Each path is a new rotation, seen through one point. The rows after it are directions, each followed by how far the rotation turns it, in degrees per step (0 if it stays put).
Each turn is a multiple of 5 degrees from 10 to 175, or 0.
Each row of a path follows its step; steps can be skipped.
path 1
step 0: [ 49.4  -0.7 -24.1   1.6   6.1  23.3 -19.4 -31.9  -1.7 -18.8   9.0  -7.0
 -27.0 -20.7  -4.0  18.9   1.5   3.1   9.5 -24.8  -8.8  10.7 -23.8  26.5
  19.6 -10.7  26.6  27.6]
step 1: [-41.6   7.3 -33.7 -21.6 -32.3   2.0 -14.8 -21.0 -29.4  16.9  33.9  16.4
   7.0  -0.3 -10.1  -2.7  43.9  -2.7  -5.1  -3.0  -3.8  21.6 -12.4 -12.0
  16.6   4.1 -11.4 -16.0]
step 2: [-23.1  18.4  43.1   3.6  -6.7 -40.9  -7.7 -14.5 -10.1  15.6  -8.2  22.4
  -1.7  37.6  25.1  36.5 -17.5  12.0 -23.8  19.2 -12.0 -19.0  10.6   7.4
  -5.3  -1.7   8.7  -9.1]
step 3: [ 44.4  12.1  26.4   1.7   2.3   9.4 -20.0  21.6   8.4  23.2  -1.9  -9.2
 -35.6  28.7 -25.2 -25.4 -27.3 -15.9   0.6  -6.7  -3.2  -1.5 -27.0   3.6
 -15.2 -26.5 -14.2  22.8]
step 4: [ -2.0 -25.5  -1.0 -26.7  -7.0  23.6  13.6 -25.9   2.5 -33.8   7.1 -19.6
  10.7  -1.3 -14.9 -34.0   8.4 -29.9  -1.8   3.7 -30.3  37.8   3.3  -8.2
   3.6 -18.6  39.1 -18.0]
step 5: [-27.1 -18.4 -21.7   5.0  21.5  18.1   2.8 -22.5 -32.7  -3.9  21.6  38.9
 -18.6   9.9  12.8  30.0 -14.3   9.0  13.9  -9.1  -7.6  -7.8  16.9  43.8
  24.9  11.2  19.8  -6.4]
step 6: [-19.2  24.0   6.0   3.2 -14.5  -6.4 -33.6  29.4  27.8  16.7  24.5  41.4
 -12.5  23.4  -7.6  -6.1  16.7  -2.2  -6.9   8.9  20.0  20.8  15.3  12.2
 -16.5  11.8 -43.5  -3.3]
step 7: [ 16.2 -13.6  36.6 -25.8 -21.0 -31.3  16.8   6.4  35.9  28.8 -29.5  -5.6
   9.5   4.4   9.0 -25.1  -7.0 -14.6  -5.9  11.5 -14.8  -7.7  28.7  11.0
 -20.4 -13.9  33.2   4.5]
step 8: [ 17.3 -16.2 -24.2  24.4   1.2   9.9  -2.7  -3.3 -20.9  -8.7 -24.2 -12.6
 -20.3 -17.7 -10.9 -17.3 -53.1 -21.5  37.6  -6.8 -10.6  14.9   3.0  16.1
  29.9 -15.9   0.5  17.6]
step 9: [ -5.0  -2.5 -12.9 -10.1   8.7  11.6 -12.9  -8.7  14.7 -21.5  27.9  33.3
  16.5 -19.6 -15.5   9.7  22.5   7.5   7.5  19.3  14.4  60.0 -10.3  -7.7
  36.0  21.7  11.3  -6.3]
Directions:
[  1.4   3.9  -9.4  -0.5 -11.0 -13.7   4.4 -15.6   1.2   3.2   3.2  17.7
  -4.0   3.4   9.3  -3.4   6.2  -3.3 -11.0 -10.5   3.4  -8.1   6.7  -0.2
  -7.8  12.0 -13.3   3.2]
80
[  0.5 -14.6  -8.5   9.7 -10.3 -14.3   0.3  -4.8 -11.8  -8.4   7.6 -10.2
   2.6  -3.8  -3.5  -7.7   9.1  -9.0  15.6  -6.3  -8.3  -3.0  -5.4   6.9
   9.7   3.9   5.6  -4.1]
95
[ 15.6   3.6   2.1  -6.1  12.5  -0.6  -1.9  -7.8 -10.4  -0.2  -4.8  -0.2
   8.5   9.7   5.0  12.2   5.4   3.3  14.9  -2.3  -6.6 -11.0  17.7   6.0
   0.8  -5.5   0.7  11.5]
140
[ -5.1  11.9  -7.0   6.2  -1.3   7.3 -12.0  -4.3 -12.5  -2.8   0.6 -10.1
  -2.7  -3.2   9.0  -9.4  -1.6 -10.4   8.2  16.5   0.3   5.6  10.2  -4.8
 -15.0   0.6 -12.3  -5.2]
155
[ -3.1   3.6   4.0   2.5  -8.3   7.4  -1.0   2.5   0.5  -1.2  -1.0   5.3
  18.2  10.2 -13.0  -5.0   7.1  -0.5   8.0 -15.7   0.9  14.3   2.3 -12.1
   4.7  -7.6 -17.5   1.3]
140
path 2
step 0: [ 28.3 -13.4 -24.8  -7.1 -13.3   8.4  44.0  11.3   6.6 -14.3   7.9 -30.9
  -6.4 -25.0  18.1 -13.3 -11.2 -32.0   1.8 -22.5 -25.4 -14.5 -36.0   6.0
  19.8 -29.9  20.4  38.2]
step 1: [ 47.2  -5.3  31.0  11.1  -8.4 -22.0 -20.6   3.5  30.2  17.1   0.0  18.8
  23.4 -32.8  16.3 -39.4 -25.1 -16.1  -0.5  -7.4  11.8 -11.9  21.6   3.6
  29.7 -26.7  22.1  14.6]
step 2: [ 31.2 -29.3 -20.8  -4.3  24.0  20.1  26.6 -20.1  20.5  22.1 -30.1  21.8
  -9.8  -9.5  24.9 -35.5   5.4  -1.6  -5.2   8.4 -13.1  29.4 -21.5  13.8
  47.5  22.3   2.6   9.6]
step 3: [ -4.8   6.4   8.4 -49.8  -8.8 -10.2 -33.3   0.7  29.1  28.7 -20.9  -8.7
  16.8  -2.6  43.6   9.5 -13.2 -17.1  11.3  24.8  -1.1 -10.1  -2.4  -5.1
  46.5  20.0  24.1 -20.0]
step 4: [-10.8  -5.8  -6.6  -9.1  13.8  -5.9  -7.0  12.7  34.5  25.8  16.5  -5.8
   3.5 -49.1  37.8   7.6  35.0  11.9 -29.2   5.0 -36.1   4.4 -26.6   9.4
   6.9  29.7 -29.5  13.1]
step 5: [-41.0 -21.4  43.3 -17.7  15.1 -11.3  -5.8   4.3  12.4  14.2  18.8  31.1
  21.8  -6.5  24.5  18.9  -3.7 -16.1 -30.0  13.4   2.8  33.9   3.4 -43.4
  13.7 -11.6  -2.9 -14.7]
step 6: [-40.0 -16.9  -0.4 -21.0  20.0 -18.1   9.2 -17.7 -16.9  -8.3   8.4  26.6
   5.0 -16.9  -6.4  19.2  25.6  12.9   6.7  18.5   5.0   1.2 -49.0 -12.6
   7.0  23.5   7.8  59.4]
step 7: [-29.2 -18.3  23.0  -7.4  20.9   0.3   2.2  10.2   9.5 -10.8  31.2 -11.4
  10.9 -12.0   5.7  29.9 -11.8 -76.0  27.8  -8.7   3.4  -6.0   5.1  -7.8
 -17.4   5.7  21.0  24.9]
step 8: [ 20.0   3.1  22.2  -1.7  21.4 -22.9  13.1  -1.9  -8.4  -4.3  11.4  29.8
 -35.2 -39.8   3.6 -13.3  -7.6 -14.4  -5.5 -55.1  15.8 -21.4 -37.1 -13.1
 -24.9   8.0  -0.6  33.9]
step 9: [ 19.8 -57.8 -21.6  -6.3 -14.6   8.1 -12.2  -2.7 -17.4 -19.3  -3.4  19.2
  -8.9 -12.5   3.5 -19.1 -39.1 -44.2  -8.1 -14.7  16.6  11.7  22.8 -26.4
   5.4  16.5  30.2  14.8]
Directions:
[ 10.4   3.5  -4.8   6.8   3.3  -6.8   1.3   9.3 -14.7  -4.4   7.3  -3.7
  -1.3   8.5   0.9  -6.0 -12.1   0.7  -1.8 -10.5  -4.3   5.5   0.8  -2.2
 -14.0   5.5  23.6   9.5]
35
[ 13.7   0.7   7.9  -2.1  11.4   3.0  -4.5  -5.6   4.6  -0.8 -15.8   7.0
  -3.5   5.2   2.9  -7.6   5.3 -11.9  16.0  -9.9   0.4  -8.0   4.0   3.1
  -5.2  20.2  -1.9  -3.7]
60
[  0.0  -7.8 -14.6   5.6 -12.1   7.3   1.8   3.8   2.9  -4.6  -8.1   4.1
  -5.1 -10.7   0.1  -5.2  -3.2   1.1  16.4 -18.4  12.7  -3.4   1.9   2.1
  -0.5 -17.7   4.3  -1.8]
35
[ -5.7  15.1  -5.2  -8.0  -1.0   0.4  -0.2   5.3   6.4   1.0   3.1 -24.7
  -2.8  -4.8   4.8  12.7   1.3 -10.4  10.0  -0.7  -6.3 -13.0  -6.2  13.1
  -3.3   0.2   6.0   0.9]
100
[ 11.9  -8.5   3.3   4.8   1.1  -3.3 -12.2  -1.8 -12.7   9.8  -6.0 -15.2
 -10.4   5.9   8.9   1.0  -9.9  -1.2  -2.8  -2.6   5.3   6.4  -0.6  13.2
  14.9  -5.2 -11.7   5.4]
40
[ 2.5 -7.5 -3.6 16.4  1.0  0.7 -2.2  8.4 13.9  9.3 22.0  3.7  4.7 -0.7
 -1.4  1.6 -1.0  2.5 10.4  6.1  4.5  0.4 13.1 13.3 -2.8  9.8 -5.7  7.0]
125
path 3
step 0: [  0.5  14.7 -11.4  -9.0  47.2 -10.8 -15.4  13.5  -7.2  -3.5 -12.5 -46.1
 -27.2  -4.4  -1.4 -11.5 -15.9 -14.8   6.7  -8.6 -20.2 -32.4  -1.4  11.5
  41.7  17.7 -17.9  30.9]
step 1: [  5.1   2.1  -1.3   3.8  -4.6   0.6  13.4   5.0   8.4  -8.5 -21.0  -7.4
   2.1 -33.3  -1.2 -21.5 -42.4 -13.9 -17.2  18.0  -4.2 -35.7 -46.1 -15.8
  39.5  12.4 -30.8 -17.8]
step 2: [ 15.3  -5.6  -1.6  -2.1 -28.7 -19.8 -54.5   2.8  25.0 -19.8 -12.1   7.8
 -13.9   1.2 -18.5  22.0 -16.0 -27.3 -20.4   1.3  -1.9  10.7 -17.2 -24.1
  35.6 -15.8 -34.2  -7.4]
step 3: [-28.4  -9.0  22.1  -3.8 -35.3  -2.6   0.1 -10.6  10.8  -3.0 -12.4 -34.7
 -21.0  36.6 -39.2 -13.5 -10.8 -31.0 -34.4  -0.5   8.8  -7.3  10.4   2.1
  10.3 -33.1  -4.4 -20.3]
step 4: [-21.9  -1.0 -17.1  -0.8 -40.6  -4.4 -14.2 -24.3 -16.8  -7.1 -24.6 -39.5
  26.8   7.8 -26.5 -15.1   7.9 -15.3   1.3   4.5 -25.3  -3.9  36.5 -28.7
  16.5  25.7  12.2   7.0]
step 5: [-34.7 -22.2 -28.5  -3.5 -17.7  -5.8   1.1 -33.3  -0.1  13.2  27.9 -23.4
  -5.1 -19.9  27.0   8.8 -22.2 -28.7  -9.2  -4.4  15.9  -3.3  10.7  -5.0
  40.9  26.8  31.8   4.9]
step 6: [ 15.2 -17.5 -24.8  14.9  -5.4  -4.1   9.4 -47.8  11.9   1.4  39.8  -3.9
 -11.7 -24.2 -27.2 -27.7 -15.8 -20.1  17.2 -31.3  17.5  10.1  -5.0 -28.2
   6.3   8.3 -19.9  18.4]
step 7: [ 13.6   0.4 -17.4  11.5  -3.1   4.8   4.8  27.7  -8.6 -25.4   2.4  10.2
  -4.4  11.1 -40.4  -5.3 -39.8 -13.2  15.0 -42.6  51.8  11.1  13.4  -8.9
  23.6   6.9  17.0   6.3]
step 8: [  4.3  -4.6  18.2  -7.3  -9.6  35.4 -15.3  27.0 -27.5  15.7  -0.9 -28.1
 -14.6   9.8 -26.8 -11.3   3.8 -26.3  45.3  15.9  47.3  -5.3 -17.5 -14.8
  10.4   9.2  -1.2  18.1]
step 9: [-21.4   4.3 -24.6  -5.2 -29.9  30.9  13.1  15.1 -28.3  32.3 -11.8   0.6
   0.0   5.2 -24.8  19.8  21.8  -1.2 -17.2  -7.3  16.4  10.5 -45.0 -18.4
  15.2  38.6 -17.0 -11.3]
Directions:
[ -5.7   0.7  -0.7  -5.0   4.1  -1.4   0.9   0.5 -13.6   3.6 -25.8  -4.7
  -2.1   5.7   9.8  -7.9  -1.3  -6.2   5.9  11.9   3.0  -9.1   1.1  -1.7
  -5.1  15.8   9.1  10.3]
90
[ 25.0   1.7  -6.7 -11.9  -2.0   6.1  -0.6   9.7   2.3  -2.3  -1.8   2.4
  -4.6   1.5  -6.0  -6.7 -10.6  -5.7   7.4   7.5   4.6   2.9  -9.7  18.2
   4.2   6.4  -7.4  -5.7]
55
[  4.6  -2.1   1.6   9.7  -6.4   3.8   1.7 -11.0   3.2  -0.1  -4.6   2.1
  -9.4 -25.1   8.8   6.8   1.6  -2.7  -9.0  -3.6  -7.9   3.3 -18.2   5.0
   1.2  12.7   6.0   5.1]
85
[  3.8   5.2 -13.4  -5.0  10.2   1.5  -2.9   8.4   1.6  -5.4  -2.9   7.3
  -6.3   7.3  -1.8   5.4  11.9  -4.6 -13.9  -4.5  -8.7  17.6   9.4  -8.1
   8.4  12.9  -4.1  10.8]
160
[-12.3   4.3   1.4  -8.0  10.9   3.2 -10.7 -15.7  -1.8   4.2   6.0  -6.1
 -11.2   3.0   3.1   7.9   6.0 -11.5  -0.3   0.1  12.0   2.9  -3.4  14.6
  -8.0  -2.1 -16.7   4.1]
125
path 4
step 0: [ -1.1  27.9   0.3  -2.2  17.8  18.2   6.8 -11.2  26.3  35.2  -2.2 -25.0
 -60.9 -34.6 -35.1  -1.6   4.9   2.1   5.4  14.9  61.4   9.4  17.7   4.3
  19.2  20.4 -23.4  -5.7]
step 1: [ 10.6  -8.9 -14.2  23.1  14.0  46.5 -16.4 -15.2 -47.8 -22.5  21.5   1.9
  16.0   1.8 -33.9  -3.1  -0.2  52.8 -10.9 -28.7  17.1 -23.1  -6.6  17.4
  -5.7  -8.2  49.9  15.9]
step 2: [ -6.7  -8.1 -30.1  35.0 -24.6  29.9  19.1 -15.3  -0.9  18.3   4.4  21.0
 -13.5 -26.8 -35.2 -25.5 -36.5 -33.3  27.3  56.7  -5.3  29.7 -16.8   3.5
  13.5  -6.5 -16.2  -9.3]
step 3: [ 50.7 -35.6 -24.4  19.6  -8.9   5.8  -7.4  45.1  -7.2  -3.5 -15.5 -24.2
 -17.7   8.3 -37.9  -4.7  37.4  35.9 -12.9 -32.0  -7.9  -5.4 -27.9 -24.4
  -9.4 -18.9 -29.2   1.9]
step 4: [-48.2 -22.3  -9.5 -14.9  14.4  14.0 -23.3  12.3  14.2  -8.8  44.1   8.4
 -24.7 -17.8  -0.8  -3.3 -18.5   3.1 -15.0  18.6  20.3  25.5 -60.9  -4.9
  16.6  48.6  -5.3 -26.5]
step 5: [ 16.2  16.7  -8.5  18.3   0.0  14.8  39.6  44.7 -20.0  -7.4 -39.2 -16.0
  15.4 -11.7  -0.7  21.0   5.2  51.2  27.5   5.8  -8.4 -40.0 -17.3  28.3
  31.4  19.0   8.2 -24.8]
step 6: [ -2.5 -48.0 -23.0  39.1  31.5  15.1 -12.3   5.2 -18.4 -51.0   7.0   6.5
  -7.4  -0.5  30.0   8.7 -31.8 -49.1  -9.6   8.2 -10.5   7.4  -2.8 -14.8
  31.7  18.3 -18.2  31.5]
step 7: [ 13.2  -0.1   6.6   6.8   9.2  13.6  27.7  51.1  13.6  39.6  14.3 -69.1
  38.0   1.2  -9.6  -9.8   2.0 -12.3  13.8   6.1  13.4 -21.6   8.0 -38.7
  -0.4  15.1 -18.4 -24.4]
step 8: [  7.8 -24.7  11.9  -4.7  17.0 -42.9   9.5  -1.5 -22.6 -45.5  43.1  40.6
  31.0  20.9  -0.8   7.6   6.7  31.0  -7.0  13.5  16.6  11.7  -9.3 -45.0
  35.0  19.0  12.7   7.8]
step 9: [ 13.9  24.0 -10.5 -12.0 -62.5  17.5  21.1  10.6  20.0 -10.6  17.6 -15.5
  33.8 -13.7  25.7  13.6  17.7 -18.4  28.8  36.6  -6.3 -10.6   6.3  25.8
  -6.3  49.6 -29.4  12.7]
Directions:
[ -6.9  -1.1   2.7   1.4  20.2  -0.7   3.4  -4.2   0.7   2.1 -17.6 -12.0
 -11.7   3.7  10.6  12.9  -8.3  -1.4   4.8 -11.5  -7.3   0.4  -1.3   2.0
   4.7  14.3   5.2  -3.8]
55
[-10.2  11.5  -3.9   7.2  -0.9   9.3   1.7   6.4 -17.1  -3.5  -2.5   0.0
  -1.8 -11.2   8.8 -10.7  -3.0  -8.3  -8.7  -3.3   4.4 -11.6   8.9  15.8
   8.9  -2.3   6.6   9.8]
80
[ 14.5   4.4  -7.4 -10.6  -6.5   6.7  20.6  -0.1  18.4   4.4  -3.6 -12.4
  -2.4  -2.8   4.1 -10.9  -4.7   6.0  -5.2  -0.4   0.5  -7.4   6.0   4.8
   4.7  -2.0   1.4 -11.3]
160
[  3.8 -14.9   4.8  -9.6  -4.1  -2.6  -2.5  -0.1  -6.2 -20.5   1.0  -9.6
  -2.1  -2.2  -2.2   3.7  -8.6  12.6 -14.2  -5.4  -7.6   9.9   6.8  -1.7
   6.6  -9.5  10.0   8.7]
155
path 5
step 0: [ 37.1   3.5  41.0   4.1   6.2  -6.1  -4.3  25.3 -17.1 -29.3  23.8  13.9
  43.6  13.6   5.3 -24.1   2.0  25.8   6.7 -32.4  11.1 -16.0  12.2  17.5
  30.1  -4.5  -9.2 -20.5]
step 1: [-30.5 -16.1   4.8  -5.0 -13.6 -26.1  38.7 -27.7 -24.6   5.6 -50.9 -16.9
  19.8  -6.4 -16.3  -6.4   5.1  29.5   0.1 -27.6   4.6  -5.6  -1.4  -0.5
  32.8   5.4 -11.2  28.1]
step 2: [-13.5  20.6 -28.8  -7.0 -17.5 -43.0 -22.8  -7.9   6.4  16.6  -9.5 -26.5
  -3.2 -26.5  20.9  21.7  -8.9 -21.9  31.4  17.9   5.5   4.9 -21.9   5.0
  -5.5  38.5  37.0  22.8]
step 3: [ 35.1  32.5  -0.6 -20.9  -3.1  18.9 -35.2 -24.4  14.3   3.7  19.2 -25.5
 -34.0  30.4   6.6  -9.9  29.2 -16.6 -11.7  19.6  -5.6   4.8  31.1 -28.6
  -1.4   7.4   6.1 -10.0]
step 4: [ -9.1   0.3  12.8   7.4  21.8   6.7   5.1  18.7   1.6  10.0   5.9  25.8
 -33.1  22.4 -10.2 -72.1 -13.7  26.4 -46.1  10.8   9.6   0.1 -10.7   7.2
  -0.4  -7.6  -6.0 -12.4]
step 5: [-65.5  15.0   6.6   8.2  38.2   2.0  24.2   8.5  -7.6   3.2   8.8  42.3
   3.8   6.7  -7.5  35.4 -23.4  22.7  21.8 -20.6 -17.2   9.6   6.0   3.9
  -6.0  -0.6   3.3   1.3]
step 6: [-32.1 -17.0   0.3  32.5 -38.7  25.6  -9.6 -13.4   0.9  -6.8 -16.2 -18.2
   2.7 -42.0  -8.8  46.3  10.3 -19.2   7.9  30.1  -9.9   5.4  19.8  17.7
 -23.2 -10.0 -11.5 -12.6]
step 7: [ 55.9 -13.6 -26.1 -30.9 -26.4  28.6 -17.1  37.1   5.4  -9.7   5.7  15.0
  27.8 -10.2  -3.0   7.7   8.7 -10.2 -12.5  24.6   6.5  12.5 -22.0 -20.0
 -21.9 -13.2   2.4   8.0]
step 8: [ 49.9 -15.9   7.8  -0.9  53.4  -3.1  40.7  20.1  -4.9  -6.6  15.1 -13.8
  -0.1 -11.0   1.3 -20.9  -9.4 -16.2  -4.8 -37.1   8.4 -21.7  12.8 -21.3
  22.3  -9.2 -17.5  -8.5]
step 9: [-22.1 -18.3  17.1  13.5   4.6 -30.5  -0.6 -26.3 -29.8 -13.4 -16.2   7.7
   5.2  15.0  26.2 -19.1  12.1   3.1  45.9 -25.7  19.1  -6.7 -22.6  43.4
  26.8 -17.0 -12.1   7.4]
Directions:
[ 14.4 -12.7  -2.5  -5.4  -3.4 -12.3   1.8   6.1 -23.5  11.0   0.7  -9.0
  10.8   0.9   0.8   4.8  -2.3   4.3  11.8   3.7   3.5  -8.1   3.1   0.1
  -2.6  -3.9 -11.6  -3.7]
45
[  4.4  -9.2  -3.8   6.8   2.9   0.0 -10.5  -3.8  -6.7  -6.6 -10.4   6.2
 -11.3   1.0  -8.8   0.3   0.9  10.7  -3.3  10.3   7.9  -5.9 -25.8   5.6
  -6.0   1.9   0.3  11.1]
140
[  1.7   6.6  -4.0 -12.7  -1.1   2.2  -7.5  -4.0  -7.7 -11.1   2.8  19.9
  11.8  14.3   8.7   1.2   1.4   3.6  14.8   2.5  -5.7   8.7  -1.4  -7.8
   0.9  -7.3   7.2  10.3]
160
[ -3.5   7.7 -12.4   5.6  -8.3   9.4   8.0  -3.2   7.7  -4.9   3.0 -20.5
  10.0  -0.1  -5.8   3.9 -13.0  11.4   9.7  13.3   2.2   5.6  -8.4  -5.6
   8.0  -3.2   0.2   0.3]
80
[-11.5  -0.1  -0.9 -15.0  13.8  14.4  -2.2  11.4 -12.2  -0.4  -0.6  -1.2
 -11.4 -13.0  -0.9  -0.3   4.2   3.4   4.4  13.9   8.7  13.7   7.4   1.8
   2.0   1.6  -2.6  -4.2]
35
[ -5.9   3.3   9.6   2.7  -5.2  14.5  -6.2  -1.5  -0.2  -3.9 -20.8 -11.4
   0.9   5.1  12.3 -11.2  10.5   3.3   5.1   0.3  -2.5 -13.1   4.4  -2.3
  -6.5 -13.1  -8.0  -1.1]
130
[  4.6   2.6  -5.7   2.6  -1.2   0.1   2.3  10.1  -9.7  -7.6   0.6   5.7
  -1.2  -4.2   3.6  -7.6   5.4  11.5 -14.0  -1.8 -10.5  -6.4  -7.6 -17.7
  16.2   0.9   1.8 -18.3]
95
